In the data rows, zero lies at 4.5, halfway between 4 and 5.
Some points, each followed by its number:
[8 2 5 5 3 3 8 3 5 3 3 5 6 3 4 5 3 7 3 0 5 5 6 2 4 4 3 8 3] 0
[6 4 5 4 4 4 5 5 3 7 6 8 2 4 6 6 8 3 6 4 4 5 6 5 5 3 4 3 6] 1
[5 4 4 4 9 4 7 5 4 4 5 4 3 4 3 3 7 6 8 3 3 5 4 5 8 2 3 4 5] 2
[3 8 8 4 3 6 5 3 6 4 4 1 6 8 6 6 3 6 3 6 5 6 3 4 4 9 5 4 5] 3
[5 3 2 6 4 3 5 5 1 4 5 2 3 2 3 6 3 3 2 3 9 3 4 5 4 4 7 2 3] 4
[6 3 4 3 4 5 5 6 6 9 4 8 7 4 4 3 4 3 6 3 4 5 4 8 4 3 4 4 4] 5
[4 4 3 6 3 3 4 7 4 3 5 2 2 4 2 4 2 3 4 2 9 6 4 2 5 2 8 4 3] 6
[5 4 4 4 5 2 4 4 2 4 4 5 4 3 4 4 4 5 7 7 6 5 5 4 9 4 5 5 4] 7
[2 5 6 5 5 2 3 5 4 6 5 6 4 3 2 5 5 5 5 4 3 5 4 7 5 5 7 6 5] 8
[5 2 5 6 2 5 5 4 5 4 4 4 2 2 7 0 4 3 1 4 2 1 4 3 0 3 4 4 0] 9
[6 3 3 4 1 4 5 4 3 5 7 5 4 3 3 2 7 2 6 6 5 4 4 1 5 4 3 4 2] 10
[4 3 4 3 5 5 7 5 3 4 2 2 5 4 5 2 3 7 2 3 2 5 4 3 5 3 6 5 5] 11
[6 3 3 9 4 7 4 8 4 4 4 4 4 5 5 5 7 4 5 2 5 5 3 4 8 4 9 3 4] 12
New points follow, each followed by the numbers of its three nearest points above by angle, smallest number first.
[4 6 4 4 2 4 2 4 5 5 4 2 4 5 7 7 4 4 5 3 4 1 6 5 2 4 6 4 4] ~ 3 4 9
[5 6 4 3 4 5 4 5 4 3 2 4 9 5 5 4 4 5 3 5 4 2 7 5 3 3 4 9 5] ~ 0 9 11
[3 3 4 5 5 3 4 2 5 6 3 1 4 3 4 3 0 6 3 5 1 2 3 2 1 2 3 5 4] ~ 0 9 11
[6 4 6 2 6 3 8 5 3 2 4 6 3 4 3 1 4 0 7 5 3 7 4 3 5 4 4 2 2] ~ 2 7 10
[4 3 7 3 4 4 5 4 4 2 3 2 2 7 4 3 3 3 4 1 4 2 3 2 2 4 3 4 5] ~ 6 9 11
[2 8 7 4 5 8 6 5 8 2 3 5 4 7 7 5 4 5 5 4 4 4 5 2 5 6 1 4 7] ~ 2 3 11
[1 4 4 5 6 6 7 3 5 5 7 6 3 5 4 6 2 3 6 4 5 3 5 6 6 5 4 5 4] ~ 2 5 8
[5 6 5 6 6 5 4 4 4 5 3 4 4 3 6 3 7 5 7 5 4 5 4 7 7 5 4 2 6] ~ 1 2 7
[6 7 3 4 9 4 4 5 4 8 2 4 4 4 3 3 7 4 2 4 4 4 4 7 4 5 5 4 4] ~ 2 5 8
[4 7 6 5 5 6 5 6 8 5 5 6 5 7 9 6 4 8 6 5 4 5 4 6 5 7 4 4 8] ~ 1 3 5
[6 3 4 5 5 5 6 5 2 4 2 4 7 3 5 3 3 7 4 5 4 2 5 5 6 2 6 3 2] ~ 4 7 11
[5 4 1 7 7 3 3 4 2 4 4 5 5 3 2 4 6 2 6 6 4 4 7 3 8 3 4 6 4] ~ 2 7 10
[5 5 5 0 3 4 6 3 4 5 5 3 7 5 7 4 3 4 4 4 3 4 9 4 3 6 2 7 4] ~ 0 3 11
[9 3 4 4 4 4 9 3 1 4 4 4 4 5 2 2 6 4 5 6 4 4 4 4 3 4 2 1 3] ~ 2 9 10
[5 7 5 5 7 4 3 4 4 5 4 6 5 7 5 7 2 6 3 6 5 1 4 5 6 8 6 4 6] ~ 3 7 8
[1 5 4 4 5 5 3 6 5 1 4 3 7 6 7 8 4 4 5 5 4 4 3 6 6 5 5 3 5] ~ 3 8 12
[5 4 6 5 6 3 4 2 5 5 9 6 3 5 4 5 5 3 4 4 3 6 2 2 5 6 3 6 4] ~ 1 8 10
[7 3 3 5 5 5 4 4 3 4 4 6 4 2 1 5 5 4 4 3 4 5 3 5 8 1 6 3 2] ~ 2 4 12
[5 8 8 4 3 9 5 6 6 5 5 5 3 8 6 5 6 6 3 5 6 6 6 4 5 7 4 5 7] ~ 1 3 12
